In the data rows, 128 means zero.
Every row has a hidden score. How much higher is the second row's score than the first row's in each pair? 20 means about the same, 40 much higher and 0 much lower. The score is a weighted sum of the row's numbers plus the product of two more (or one squared), each taken from its middle value.
[118 111 123 139 163 142 154 146 193 161 119 154 111 102  96 135]
[124 136  48 212  75 108 158 114 165  93 131 141 113 117 109  92] -> 10
[157  69 134 174 187  77 163 122 165  92 137 100 169 110 122  62]
[177 142 118 102 132 152 148  91 111 155 135 129 124 106 150 113] -> 25
[145 162 122 122 143 114 163  99 121 168 116 134 147 143 136  94]
[112 114 152 135 174 116 102 147 149 144 114 150 116 127 133 151] -> 25
[172 164 133 109 125 185 134 124  78 154 140 122 162 118 192 127]
[157 102 188  66 123 168 105 154  42  84 123 139 145 149 158 148] -> 11
[136 173 145 123 135 184 153 137 123 151 146 142 156 124 153 155]
[136 156 126 155 120 162 140 119 137 126 125 132  99 125 134 117] -> 12
[104 107 136 153 110 142  79 149 168  95 138  78 141 191 116 169]
[ 78 143 130 114 159 130 152 163 169 163 134 197 137 161  84 136] -> 19
[172 119 152 151 169 178 158 121 138 110 163  97 197  97 187  56]
[123 108 154 110 147 145 149 154 132 127 127 120 118 114 114 136] -> 18
[ 74 145 154  91 138 101 103 173 128 101 135 179  69 132 112 124]
[145 151 130 162 111  68 117 109 125 123 107  99 122 143  65 138] -> 10
[ 70 105 123  90 115  79 125 190 129  75 132 163 141 126 123  91]
[146 150 114  70 176  84 178  91 102 186  97 146 122  89 167  69] -> 6
[103  90 157 104 151 137 119 182 103 108  96 104 157 159 141 162]
[136  87 182 177 130 130  92 128 113  74 175  87 133 167 176 155] -> 24
[138 106 162 146 154 129  88 133 131 113 134 111 141 142 160 158]
[139 127 174 147 150 151 179 142 157 138 131 105  87  85  95 127] -> 22
[128 147 144  78 146 121 119 130 100 152 130 187 156 134 126 131]
[ 89 139 116 119  87 120 136 146  96  88 165 148 104 167 121 137] -> 19
[112 149  80 173  80 153 167 112 113 102 134 124 117 120 133 131]
[117 134 110 164 109 131  63 100 188 122 137 124 138 158 118 175] -> 31
[124 154 121 110 125  75 147 101 126 169 106 155 157 108  94  96]
[162 111  77 108 112 121 156 102 147 169 109 139 115  61 117 115] -> 19
[155 100 168  88 128 153  95 156  74  83 134 149 132 152 150 154]
[174 144 120  97 158 130 130  94 120 185 136 106 133 145 149  84] -> 22
[ 89  68 100 131 130  76 154 173 153  99 139 133 143 108 127  87]
[130 146 124 107 143 123 133 123 127 161 138 146 134 145 122 112] -> 8
[142 119 125 110 160 121 154  90 104 179 117 111 128  51 155  82]
[149 141 114 118 134 114 144  84 116 170 118 107 146  71 123  80] -> 16
[147 173 144 105 129 175 136 134  89 151 138 142 146 123 176 148]
[ 96 124 124 106 127 131 141 159 101  91 134 134 117 165 150 151] -> 10
[130 118 147 177 107  98 121 107 155  98 130  91 150 159  71 124]
[149  86 196 160 134 129  90 150  77  79 158 115 157 148 183 148] -> 29
[137 157 107 168  78 126  48 101 103  76 147 166 120 133 134 145]
[112  84  85 185 135  95 103 130 178 102 148 116 160 121 113 123] -> 23
[ 65 150 167 123  60  45 111 178 128 139 101 152 158 204  27 152]
[ 87 129 155 113 100 102 148 169 126 118 118 123 125 171  83 138] -> 17
[127 103 162 157 106 102 130 132 140 125  98  89 146 124 123 131]
[192 115  71  97 107 156 147 102 148 157 120 125 139  81 115 113] -> 19
[144 113 134 120 148 132 156  98 116 162 122 114 109  60 143  94]
[ 94  63 176 137 111 136  94 166 142  95  88  62 163 179 149 167] -> 21
[145 131 166 107 148 128  91 119  81 130 160 173 150 119 145 137]
[117 141 129 158 127 122 111 114 152 126 139 110 125 146 117 149] -> 18
[142 108  96 130 133 136 148 103 162 165 131 133 123  99 179 125]
[149 146 140 116 139 118 172 102 107 154 125 114 118  79 132  92] -> 12
[163 129 113 115 128 122 138  88 123 155 138 123 141  94 138 105]
[ 97 114  63 183  78  94 155 133 137  91 133 126 125 113 119  76] -> 18
[ 99  81 150 168 107 115 177 160 128 122 126  63 140 179 140 140]
[148  84  79 149 113 139  58 104 190 101 160 126 124 135 124 188] -> 23
[113 193  62 169  46 171 123  84  67  91 159 133 145 133 176 168]
[ 98 154  88 141  87 151 166 127  71 101 156 133 151 155 170 160] -> 22
[162  72 139 118 129 128  67 137 103  79 172 167 130 118 185 162]
[198 113 158 118 123 174  85  78  90  98 203 167 109 132 201 152] -> 19
[179 132 133 100 146 145 124  98 102 176 137  93 127  95 164  79]
[147 132 113  90 158 112 189  52 131 199 130 130 125 106 188  81] -> 32
[101 110 133 103 118 131 134 154 132 112 106 101 135 145 116 136]
[141 124 137 129 141 110 111  99 107 136 161 127 136 125 138 117] -> 22
[163 155 165 114 143 187 164 136  89 148 126 103 112  85 165 127]
[117 150  98 172  94 129 102 108 142 111 128 116 131 132 118 143] -> 2
[196 104 110  99 125 143 107  91 116 115 155 148 102 110 160 144]
[ 84 139 165  48 171 140 120 195  69  78 101 153  82 154  93 163] -> 13
[166 119 201 122 139 123 114 133  35  91 168 132 124 100 149 148]
[158 150 136 117 136 155 114 108 102 145 156 136 138 137 169 119] -> 24
[131  99 175 176  81 103 132 134 160  98 129  93 187 188  52 100]
[ 97  59  57 163 105  72 123 166 186 116 132 136 164 110 137 149] -> 29
[ 76 156 144  78 149 101 127 175 120 146 110 181 127 163  80 138]
[123 105 173 183 107  95 123 115 147 106 142  68 145 138 154 120] -> 23
[ 95 109 163  89 125 131  67 174 110  69 133 162 121 157 135 156]
[110 145 142 114 178 113  67 145 133 126 118 172  95 122 122 154] -> 17
[173 148 117  96 159 115 145 100  89 176 117 111 136  95 137  74]
[139 110 187 126 131 130 116 141  83 101 149 114 145 135 152 141] -> 24
[ 91 123 139 122 131 117 153 158 127 134 139 151 117 159 117 132]
[151 110 123 121 147 150 138  98 128 164 143 112 120  88 158 117] -> 21
[154 154 134 132 134 162 135 105 137 157 127 113 121 121 159 121]
[187 142 103  91 124 144 150  78 117 165 124 126 125  89 133  94] -> 13
[ 86 168 159  91 178 111  63 170 140 109 115 176  56 127 112 150]
[ 83  89 184 166  74 102 109 173 146 104  85  45 168 202  96 163] -> 12
[156  96 142 103 137 136  69 139 103  90 148 168  95 122 148 165]
[108 157 101 138  69 124 113 113 125 109 156 142 111 157 111 132] -> 19
[ 97 131  93 203  98 116  61 120 156  89 139 100 146 151 112 156]
[158 149 110 107 155 108 150  93  98 179 116 108 144  79 123  65] -> 22
[137  86 201 181 107 119  91 144 111  80 164  88 142 178 160 155]
[ 79 115 143  85 129 105  99 178 103  85  99 157 114 156  88 165] -> 11
[ 88 168 154  91 187 109  73 167 134 122 112 185  66 134 107 159]
[ 84 164 169  88 168 104  72 174 134 110 122 183  45 133 103 157] -> 22
[142 110 101 140 113 101 143 109 143 131 129 116 120 115 109 122]
[ 91 108  89 156 110 136  55 138 174 103 127 106 153 157 104 178] -> 20
[177 121 145 118 132 154 109  93  92 115 174 152 115 134 172 136]
[ 88 106 124 104 127  83 119 180 134  87 128 155 143 131 132 123] -> 25
[ 95 130 114 182  63  74  99 127 146  84  99 110 143 155  68 125]
[151 139 112 127 115 144  95  73 105 103 186 140  95 147 139 148] -> 26
[157 147 120 104 165 150 145 106 112 180 126 127 147 114 147  95]
[ 81 156 128 116 193 123 108 152 207 174 107 199  98 145  76 137] -> 24
[131 167 134  99 145 174 154 145  91 161 128 166 168 117 168 133]
[ 92 133 141 106 157 133 135 167 151 121 117 145 108 152 113 138] -> 21
[119 144 173  82 165 123  99 156 104 131 110 173 112 146 128 154]
[110 171  73 179  74 140  87 103 145 109 114 137 103 127 119 132] -> 12
[ 86 155 146 105 178  98  74 163 133 131  99 170  95 134  99 163]
[ 79 129 167  69 122 120 134 189  93  92 137 151  92 167 108 141] -> 23
[120 136 132 129 130  97 138 112 136 156 108 129 158 124 112 119]
[ 88 168  64 160  74 140 124 109 100 108 131 141  89 129 141 124] -> 14
[131 157 105 161 119 123 128 125 141 121 105 136  94 109 119 111]
[144 144 108 109 159  92 168  70 105 187 124 117 130  91 142  69] -> 22
[ 61 105 149  45 124 139 138 186 110  87 109 135 119 162 129 122]
[110  78 146 199 110  52 122 132 176  84 123  99 159 150  65 103] -> 2
[ 83 163 129 102 126  97 116 154 143 168  93 192 160 173  89 151]
[136  87 130 136 139 127 109 136 136 117 149 125 128 119 158 151] -> 22
[122 162 125 100 158 141 157 138 123 172 126 175 157 117 131 112]
[185 164  99  96 132 119 156  89 100 173 100 127 151  91 104  82] -> 14
[184 143 124  94 145 118 133  93 106 185 126 101 140 107 138  66]
[129 121 114 122 169 107 177  97 118 161 127 131 106  69 150  77] -> 20
[130 139 106 128 121 114 130 112 157 153 112 137 135 135 118 143]
[130 152 122 153 131 139 140 111 141 135 134 117 125 131 135 133] -> 21
[103  98 107 150 130 121  94 147 171 124 128 100 149 131 109 171]
[151 147 183 126 144 164 173 143 128 138 135  99  89 106 122 138] -> 37
[ 93 145  80 144  58 132 153 121  92  93 162 133  97 160 133 117]
[ 86 153 132 104 144 102  83 152 145 141 114 179 118 158  98 151] -> 21
[ 79 145 110 107 117 126 134 156  90  89 143 162  89 150 134 142]
[177  81  79 129 134 133  98 103 153  94 147 118 132 120 118 148] -> 18
[107  82 117 167 108 132 166 134 133 102 145  72 121 182 167 150]
[119 102 160 166  98 106 129 125 154  92 115  88 180 176  58 104] -> 16
[139 118  90 123 127 145 136  91 133 145 141 117 109  99 147 122]
[134 108 141 134 148 105 171 105 114 159 102  91 122  25 142  75] -> 18
[ 63 143 168  98  68  62 122 184 109 127 102 153 152 202  31 149]
[107 124  67 174  85  98  89 127 137  83 119 134 139 124 105 124] -> 8
[180  71  87 120 136 137  84 119 148  87 130 128 111 128 111 177]
[104 158 116 100 133 117 101 134 136 158 121 173 155 162 110 156] -> 24
[117 109 138  85 111 151  80 154 124  85 109 132 115 164  82 168]
[163 128 126 106 153 123 132  82 116 175 141 100 117 103 150  77] -> 27
[ 70 124 141 109  88  85 187 179 100 141 146 182 135 186  84 126]
[ 70 129 160  93 100  92 150 188 103 130 117 143 147 186  69 133] -> 11
[131 205  84 187  56 205 129  99 104 108 150 129 126 113 152 133]
[166 170 158  97 135 188 149 144  82 150 124  97 152  82 185 122] -> 39
[ 86  49  62 167  75  51 128 170 190 119  90 114 145 118 101 171]
[123 145  77 194  99 127 121 120 155 101 118 139  98 113 118 104] -> 12
[108 137 156  77 155 131 145 165  94 136 105 138 123 158 112 145]
[112 164 126 110 172 161 131 143 155 174 115 192 148 131 127 140] -> 23
[138 128 146 111 153 100 146 115 111 148 122 122 108  94 152 121]
[185 143  85  94 143 137 166  80 125 163 126 121 136  97 135  87] -> 16
[107 140 133  88 120 151 179 157 113 118 116 120 110 155 132 149]
[143  94 165 173 184  95 167 134 141 102 139 105 145 133  97  84] -> 12
[ 58 140 155 103  71  66 114 171 122 130  70 146 175 198  35 154]
[129 123 123 137 131 136  50 112 167  96 168 103 124 175 104 174] -> 20
[ 85 122  88 122  80  96 138 153 125  93 116 142 140 119 127  79]
[170 153 136 113 157 163 141 132  86 159 130 121 142 107 162 100] -> 14
[102 165 126 107 132 155 167 151 108 149 140 175 171 148 147 160]
[ 76 128 157 107 107  97 162 185 102 125 144 161 114 171  93 129] -> 26
[141 118 125 143  59 113  94 114 141  99 123  96 123 167  71 162]
[104 136 179 160  74  67 136 150 125 115  99  83 151 166  44 140] -> 19
[149 166 122 132 118 169 133 121 110 148 164 118 163 132 150 133]
[148  76 135 182 159  79 143 115 169  82 135 101 175 130 104  88] -> 10
[121 126 161 111 178 106  71 167 111 101 125 186  96 124 142 165]
[100 128  90 150  82 143 177 123  81  98 148 120 113 158 159 139] -> 8
[153 158 173 105 132 143 152 143  74 128 148 120 120 128 151 123]
[165 102 121 147 153 148 111 115 148 101 136 109 144 132 108 135] -> 9
[133  76 104 162 121  75 155 131 165 113 125 112 156 113 104 103]
[ 99 147 132 125 154 145 143 152 163 148 136 172 132 150 115 145] -> 22
[143 129 124 107 134 137 133 110 123 155 138 120 135 115 135 107]
[168 136 167 116 140 154 165 124 106 154 116  87 101  56 148 100] -> 24
[148 137 133 108 147 158 137 119 118 162 134 118 142 102 145 111]
[123 143 143 125 164 146 137 145 163 149 127 140 107 128 118 133] -> 25
[141  83 131 153  90 102 103 125 153  84 113 103 141 160  74 139]
[113 174  92 169  90 138  37  95 148 111 128 146  94 134 106 153] -> 21
[143  64  77 144 149 165 153 154 177 156 135 118 130  57 167 113]
[184 134 112  81 143 139 159  75 116 171 125 133  99 105 159  93] -> 18
[108 163 131 124 135 160 147 143 135 140 136 167 128 144 141 154]
[182 118 101 104 114 144 135  83 128 142 136 134 106  98 135 126] -> 18
[101  97  40 189  88  83  97 138 166  98 132 132 163 113 120 140]
[101 110 166 192  67  73 130 149 139 114 118  58 144 192  83 148] -> 23
[180 107  83 102 129 165 145 105 129 151 138 136 119  92 161 130]
[115  69  98 136 123 118 110 139 166  95 127 117 141 130 111 135] -> 21
[136 201 100 172  67 200 131  99  86 112 154 135 125 109 177 133]
[ 61 112 144  75 107 109  84 182 145  81 115 149 119 164  92 153] -> 31
[136  57 150 146 143 115  84 170 112  91 138 129 166 134 184 163]
[147 150 122 143 120 167 138  95 119 137 151 124 105 109 146 117] -> 15
[148 163 140 111 151 162 166 126 120 164 110 159 124 129 150 125]
[177 114 112  64 153 132 123  52 103 190 138 103 116 111 141 106] -> 29
[ 97 137 147 124 144 133 166 168 183 169 133 181 137 170  80 129]
[121 197  85 174  67 192 123 101 100 109 151 145 117 125 151 139] -> 12
[ 98 115 153 120 147 130 140 167 125 120 117  94 140 168 128 145]
[103 111 190 156  79  97 135 147 145  98 111  86 179 195  46 100] -> 18
[108 191 103 149  85 185 172 132  79 104 161 139 165 142 171 190]
[119 137 146 132 136 151 165 141 139 139 141 132 137 139 126 149] -> 19
